One vector is turned by the same rotation once a tick. Each row is the vector after some number of ticks, and that number follows the row.
The counts run from 0 to 737.
| -11 |   7 |  11 |   2 |  -6 |   2 |   0 |   3 |   6 |  -9 |   3 |  12 |  10 |  -2 |  -7 |   1 |   9 |  -3 |   9 |  -6 |   9 |   0 |   1 |   6 |   8 |   1 |  -2 |  -8 |   1 |  -9 |  21 |   4 |  11 |  -7 |  -9 |  -2 |  -1 |   9 |  -2 |   6 |  10 |  -2 |  -4 |   9 |   8 |   4 |   5 | -25 |  11 |  15 | -18 | -13 |  -5 |  -5 |   1 |  -3 |  15 |  -6 |  -4 |   6 |   9 |  -5 |   0 | => 11
|  -6 |   1 |   3 | -13 |   3 |  11 |  -2 |   3 |   8 | -12 |   5 |   5 |   9 |  -9 |  -4 |  -5 |   5 |  -1 |   7 | -14 |   8 |   5 |  -3 |   3 |  14 |   5 |  -4 |  -3 |   4 |  -4 |  15 |  -4 |  13 |  -1 |  -6 |  -2 |   0 |  13 |  -6 |   6 |  11 |   0 |   1 |   7 |  10 |   7 |   3 | -24 |   7 |  14 | -17 |  -1 |  -9 |   0 |  -5 | -17 |   8 |  -9 |  -4 |   0 |   9 | -12 |   7 | => 653
|  -2 |  14 |  -1 | -19 |  -5 |   0 |  -3 |   3 |  10 | -12 |   0 |   6 |   1 | -11 | -14 |   8 |   6 |  -6 |   5 | -12 |   1 |  -3 |  -6 |   1 |   3 |   7 |   6 |   2 |   5 |   2 |  13 |  -3 |  12 | -14 |   3 |  -9 |  -8 |  15 |   4 |   7 |  10 |  -6 |  11 |   6 |   8 |  15 |   1 | -15 |  11 |  13 | -10 |  -5 |  -1 |   3 |   3 |  -8 |  -2 |  -7 | -11 |   8 |   8 |  -7 |  10 | => 32
|  -8 |   5 |   2 | -17 |  -2 |  -9 |   7 |   8 |   9 |  -8 |  -4 |  14 |  -6 |  -4 | -10 |   6 |  15 |  -6 |  10 |   0 |  11 |  -4 |  -4 |  -2 | -10 |   3 |  -6 |  -5 |   6 |  -8 |  15 |   9 |   6 |  -1 |  -1 |  -7 |   4 |  10 |   7 |  -1 |  11 |  -2 |   1 |   8 |  15 |   7 |   0 |  -8 |  16 |   9 | -21 | -18 |  -3 |   4 |  12 |   0 |  13 |   2 |   0 |   1 |   0 |  -6 |   3 | => 381
| -10 |   3 |  11 |  -6 |   0 |  -1 |  -4 |  -2 |   6 |  -9 |  -3 |  19 |   1 | -13 |  -4 |  -3 |  14 |   6 |   3 |  -6 |  12 |   0 |   1 |  -3 |  10 |   9 |  -5 |  -2 |  -1 |   0 |  18 |  -5 |   9 |   3 |   6 |   0 |   4 |  15 | -11 |   2 |   4 |   5 |  -8 |   8 |  11 |   2 |   3 | -15 |  18 |   3 | -18 |  -9 |  -1 |   4 |  -5 | -10 |  14 |  -1 |  -4 |  -5 |   5 | -11 |   5 | => 247
| -13 |  14 |   8 |  -3 |  -1 |   3 |   3 |   5 |   0 |  -3 |   5 |   9 |   3 |  -8 | -11 |  -2 |   5 |  -9 |   1 |  -6 |   5 |  -1 |   1 |   0 |   8 |   3 |  -3 |  -6 |   4 | -11 |  22 |   0 |   9 |   7 |  -4 |  -2 |   2 |   6 |  -3 |   3 |   1 |  -8 |  -8 |   5 |  12 |   7 |  14 | -21 |  15 |   9 | -22 |  -7 |  -4 |  -5 |  -5 | -11 |  18 |   0 | -10 |  -6 |   9 |  -6 |  -2 | => 108
| -16 |   7 |   3 |   5 |  -3 |   2 |  -1 |  -1 |   4 |  -2 |   1 |  17 |  -1 |  -5 | -10 |  -2 |  11 |  -2 |   1 |  -7 |  -1 |   5 | -12 |   7 |   0 |   6 |   5 |  -6 |   9 |  -9 |  14 |   3 |  11 |  -5 |  -7 |  -4 |   1 |   9 |   5 |   7 |  14 |  -5 |   3 |   5 |  17 |   5 |  11 | -20 |  11 |  17 | -18 |  -5 |  -8 |   0 |   1 |  -2 |  15 |  -5 |  -8 |   7 |   0 |  -7 |  -1 | => 680
|  -7 |   1 |  -5 | -14 | -10 | -11 |  -3 |   0 |  -4 | -22 |   3 |  19 |   4 | -12 | -11 |  -1 |   9 |  -1 |   2 | -10 |   5 |  -2 |  -3 |  -2 |   5 |  12 |   0 |  -2 |   3 |   3 |  15 |  -1 |   9 |   1 |   6 |   1 |  -4 |  16 |  -6 |  12 |   4 |   7 |  -3 |   3 |  13 |   7 |   0 | -11 |  16 |   4 | -11 |  -5 |  -4 |  -1 |   1 |  -7 |   5 |  -2 |  -8 |   9 |  13 |  -6 |  12 | => 412
| -10 |  14 |   7 |   4 | -11 |  -1 |  -1 |  -3 |  -1 | -12 |   1 |  15 |   0 |  -6 | -15 |   1 |   5 |  -4 |  -1 | -12 |  -3 |   0 |  -4 |   6 |   3 |  11 |   6 |  -7 |   6 |  -7 |  20 |   2 |  11 |  -2 |  -3 |  -2 |  -3 |  14 |   4 |  14 |   6 |  -5 |  -4 |   7 |  10 |   5 |  13 | -21 |  13 |   6 | -18 |  -5 |  -2 |  -4 |  -1 |  -2 |  13 |  -6 | -11 |   6 |   6 |  -3 |   1 | => 539
|  -6 |   4 |  -8 | -26 |  -4 |  -1 |   0 |  -3 |  10 | -11 |   0 |  12 |  -4 | -12 | -12 |  -3 |  12 |  -6 |   4 | -15 |   6 |   6 |  -9 |   0 |  -2 |  11 |   3 |   0 |  10 |  -2 |   3 |  -3 |  10 |   6 |   9 |   1 |   8 |  16 |   5 |   7 |  10 |   4 |   5 |  -1 |  16 |   4 |   3 |  -7 |  10 |   6 | -16 |   2 |  -6 |   5 |   0 | -17 |   9 |  -2 |  -5 |  -1 |  -4 |  -8 |  10 | => 364
|  -3 |  11 |  -7 | -22 |  -9 |  -2 |   5 |   5 |   3 | -14 |   6 |   2 |  -1 |  -6 | -18 |   5 |   4 | -15 |   8 | -16 |   2 |  -1 |  -5 |   1 |  -4 |   7 |   3 |  -4 |  11 |  -5 |  14 |   4 |  11 |  -2 |  -1 |  -6 |  -3 |  11 |  13 |   8 |  10 |  -8 |   8 |   2 |  10 |  11 |   4 | -13 |   6 |  10 | -16 |  -4 |  -5 |  -2 |   5 | -10 |   4 |  -2 |  -8 |   7 |   7 |  -3 |   7 | => 366
|  -4 |   6 |   0 | -14 |  -1 |  -3 |  -2 |   1 |  -2 | -16 |  -3 |  17 |   0 | -17 | -11 |   6 |   9 |   2 |   0 |  -7 |   0 |  -4 |  -5 |  -2 |   6 |  12 |   2 |   1 |   0 |   6 |  18 |  -4 |  10 |  -7 |   7 |  -8 |  -9 |  16 |  -7 |   7 |   6 |   1 |   4 |   8 |  12 |  14 |   1 | -13 |  19 |   6 | -12 |  -6 |   1 |   6 |  -1 |  -4 |   1 |  -4 | -11 |   5 |  11 | -10 |  10 | => 77
| -17 |   9 |  11 |   2 |   1 |   3 |  -2 |  -1 |  13 |   4 |  -3 |  19 |  -2 |  -6 |  -7 |   1 |  16 |   3 |   3 |  -3 |   7 |   5 |  -8 |   4 |   1 |   4 |   2 |  -4 |   5 |  -9 |  12 |   1 |  10 |  -3 |  -3 |  -4 |   9 |  11 |   5 |   0 |  14 |  -2 |  -1 |   6 |  16 |   2 |   8 | -18 |  14 |  14 | -20 |  -9 |  -5 |   2 |   0 |  -4 |  18 |  -3 |  -4 |  -1 |  -6 |  -8 |  -3 | => 486
| -11 |  21 |  13 |  -8 | -10 |   1 |  -3 |  -1 |  22 |   1 |  -3 |  11 |  -1 |  -4 | -17 |   6 |  12 |  -9 |   9 | -10 |   9 |   3 |  -1 |   4 |   0 |   2 |   7 |  -4 |   7 |  -7 |  10 |   3 |  10 |  -7 |   0 |  -3 |   9 |  11 |  13 |   4 |  11 |  -4 |   4 |   3 |   8 |   3 |   7 | -14 |   9 |  12 | -15 |  -7 |   0 |  -1 |   1 | -11 |  15 |  -1 |  -6 |   2 |  -4 |  -3 |   0 | => 71
|   0 |  14 |  -7 | -24 |   0 |  -6 |   1 |   3 |   3 | -11 |   3 |   8 |  -3 | -14 | -16 |   7 |   6 | -10 |  -2 | -11 |  -1 |  -6 |  -8 |  -2 |   1 |  10 |   4 |   4 |   7 |  -2 |  10 |  -4 |   8 |  -3 |   7 |  -8 |  -4 |  16 |   1 |   6 |   2 |  -4 |   6 |   3 |  14 |  18 |   6 |  -9 |  18 |   8 | -12 |  -2 |   1 |   4 |   1 | -11 |   3 |  -2 | -11 |   1 |   7 |  -8 |  10 | => 492
|  -9 |  10 |   2 |  -5 |  -6 | -15 |   1 |   0 |   1 | -10 |  -4 |  21 |  -5 |  -6 | -12 |   4 |  14 |  -2 |   0 |  -1 |   4 |  -8 |  -7 |   1 |  -5 |   7 |  -1 |  -5 |   4 |  -8 |  16 |   6 |   6 |   0 |   2 |  -2 |   1 |  16 |   1 |   4 |   4 |   0 |  -4 |   6 |  17 |   5 |   7 |  -9 |  22 |   7 | -20 | -15 |  -1 |   1 |   7 |   5 |  15 |   2 |  -4 |   4 |   2 |  -5 |   2 | => 22
|  -6 |  13 |   7 | -13 |  -8 |   2 |   0 |   0 |   7 | -12 | -11 |  12 |  -9 | -10 | -16 |   8 |   9 |   0 |   6 | -11 |   4 |   0 |  -4 |  -2 |  -6 |  15 |   3 |  -3 |   6 |   1 |  19 |   3 |  13 |  -6 |   3 |  -8 |  -1 |  18 |  11 |   5 |  11 |  -5 |   6 |  11 |   6 |   7 |   3 |  -9 |   8 |  -1 | -18 | -10 |   4 |   7 |   3 |   0 |   5 |  -2 |  -7 |   2 |   1 |  -6 |   3 | => 353
|  -4 |   9 |  -8 | -25 |  -7 |  -9 |   1 |   8 |   5 | -15 |   8 |   9 |   6 |  -9 | -15 |   6 |   7 | -13 |   7 | -10 |   5 |  -2 |  -2 |   0 |   0 |   3 |   1 |  -1 |   7 |  -1 |  12 |   1 |   7 |  -5 |   1 |  -6 |  -5 |   8 |   4 |   8 |   7 |  -2 |   7 |  -1 |  13 |  13 |  -2 | -13 |  14 |  15 |  -8 |  -7 |  -4 |  -2 |   6 | -10 |   1 |  -3 | -10 |  10 |  10 |  -4 |  11 | => 645
|  -4 |  13 |   4 | -13 |  -4 |   4 |   0 |   5 |  -1 | -13 |  -4 |   8 |  -4 | -14 | -17 |   8 |   4 |  -5 |   2 |  -9 |   0 |  -4 |  -1 |  -3 |   3 |  12 |   4 |  -1 |   3 |   4 |  22 |  -1 |  11 |  -8 |   2 | -12 |  -8 |  14 |   1 |   5 |   7 |  -9 |   5 |  10 |   6 |  16 |   4 | -16 |  11 |   6 | -14 |  -7 |   3 |   4 |   0 |  -5 |   0 |  -3 | -13 |   2 |  12 |  -6 |   5 | => 76
|  -9 |   7 |  -4 | -26 | -12 | -11 |   1 |   4 |  13 | -11 |   1 |  16 |  -2 |  -8 | -12 |   3 |  17 |  -9 |  11 |  -7 |  12 |   1 |   0 |   0 |  -7 |   5 |  -1 |  -5 |   8 |  -2 |   8 |   4 |   6 |   0 |   8 |  -1 |   7 |  10 |   9 |   3 |  10 |   5 |   4 |  -3 |  14 |   1 |  -4 |  -6 |  12 |   7 | -12 | -10 |  -3 |   0 |   7 |  -9 |  10 |   4 |  -3 |   6 |  -1 |  -3 |   8 | => 324
| -11 |  10 |   5 |  -2 | -12 |  -2 |  -8 |  -7 |  15 |  -8 |  -2 |  18 |   2 |  -3 | -10 |   1 |  14 |   1 |   5 | -14 |   4 |   7 |  -7 |   9 |   0 |   6 |   6 |  -6 |   6 |  -4 |   7 |   2 |  12 |  -7 |   2 |   2 |   6 |  16 |   9 |  13 |  14 |   5 |   1 |   3 |  12 |  -2 |   5 | -17 |  10 |  10 | -14 |  -4 |  -3 |  -1 |  -1 |  -3 |  14 |  -6 |  -4 |  10 |  -5 |  -5 |   4 | => 264
| -13 |  19 |  11 |   0 | -10 |   8 |  -3 |  -5 |  10 |  -2 |  -1 |  11 |  -2 |  -7 | -15 |  -1 |   8 |  -4 |   3 | -14 |   3 |   5 |  -1 |   4 |   5 |   8 |   6 |  -5 |   7 |  -7 |  15 |  -2 |  12 |   1 |   0 |  -1 |   6 |  12 |   8 |   9 |   7 |  -5 |  -2 |   4 |   8 |   1 |  14 | -19 |   8 |   5 | -18 |   0 |  -1 |  -3 |  -6 | -11 |  16 |  -2 |  -9 |  -2 |   0 |  -5 |  -1 | => 305
|   0 |   4 |  -5 | -24 |   4 |  -1 |   8 |  11 |   1 | -13 |   4 |   1 |   0 |  -7 | -11 |   4 |   5 | -11 |   7 |  -7 |   6 |  -7 |  -7 |  -2 |  -2 |   5 |  -5 |  -2 |   7 |  -6 |  18 |   3 |  11 |  -3 |  -7 | -10 |  -5 |  11 |   3 |   1 |   9 |  -9 |   6 |   9 |  13 |  15 |   2 | -15 |  12 |  13 | -19 | -10 |  -6 |   3 |   8 |  -7 |   6 |  -3 |  -6 |   1 |  10 |  -7 |   6 | => 701
| -12 |   3 |  -6 | -20 |  -3 |  -7 |  -2 |   2 |  13 |  -6 |   7 |  16 |   3 |  -7 |  -7 |  -4 |  17 |  -6 |   7 |  -7 |  12 |   7 |  -7 |   3 |   1 |   0 |  -1 |  -1 |   9 |  -7 |   2 |  -2 |   7 |   4 |   5 |   0 |  10 |   9 |   3 |   3 |  11 |   8 |   4 |  -5 |  20 |   3 |   0 | -11 |  13 |  15 | -13 |  -5 | -10 |   0 |   2 | -16 |  14 |   0 |  -2 |   4 |  -4 |  -7 |   8 | => 1
| -12 |   8 |  11 | -12 | -10 |  -6 |   1 |   6 |   7 | -10 |  -7 |  19 |  -4 | -10 | -10 |   5 |  15 |  -1 |  10 |  -2 |  14 |  -4 |   8 |  -5 |  -3 |   6 |  -3 |  -5 |   0 |   0 |  23 |   5 |   8 |  -1 |   4 |  -4 |   5 |  10 |   1 |   0 |   6 |   0 |  -6 |   8 |   8 |   1 |  -1 |  -9 |  17 |   1 | -18 | -19 |   1 |   1 |   4 |  -3 |  12 |   4 |  -4 |   0 |   6 |  -4 |   2 | => 522
|  -9 |  12 |  -1 | -19 |   1 |   0 |  -3 |  -2 |  17 |  -1 |  -3 |  16 |  -7 | -13 | -10 |   1 |  15 |  -1 |   1 |  -7 |   8 |   3 | -10 |  -2 |   0 |   9 |   2 |   3 |   7 |  -5 |   2 |  -6 |   9 |   2 |  10 |  -3 |   9 |  15 |   3 |   0 |   9 |   1 |   4 |   2 |  16 |   7 |   6 |  -8 |  15 |   6 | -17 |  -2 |  -1 |   9 |  -1 | -14 |  12 |   1 |  -4 |  -7 |  -7 | -10 |   6 | => 489
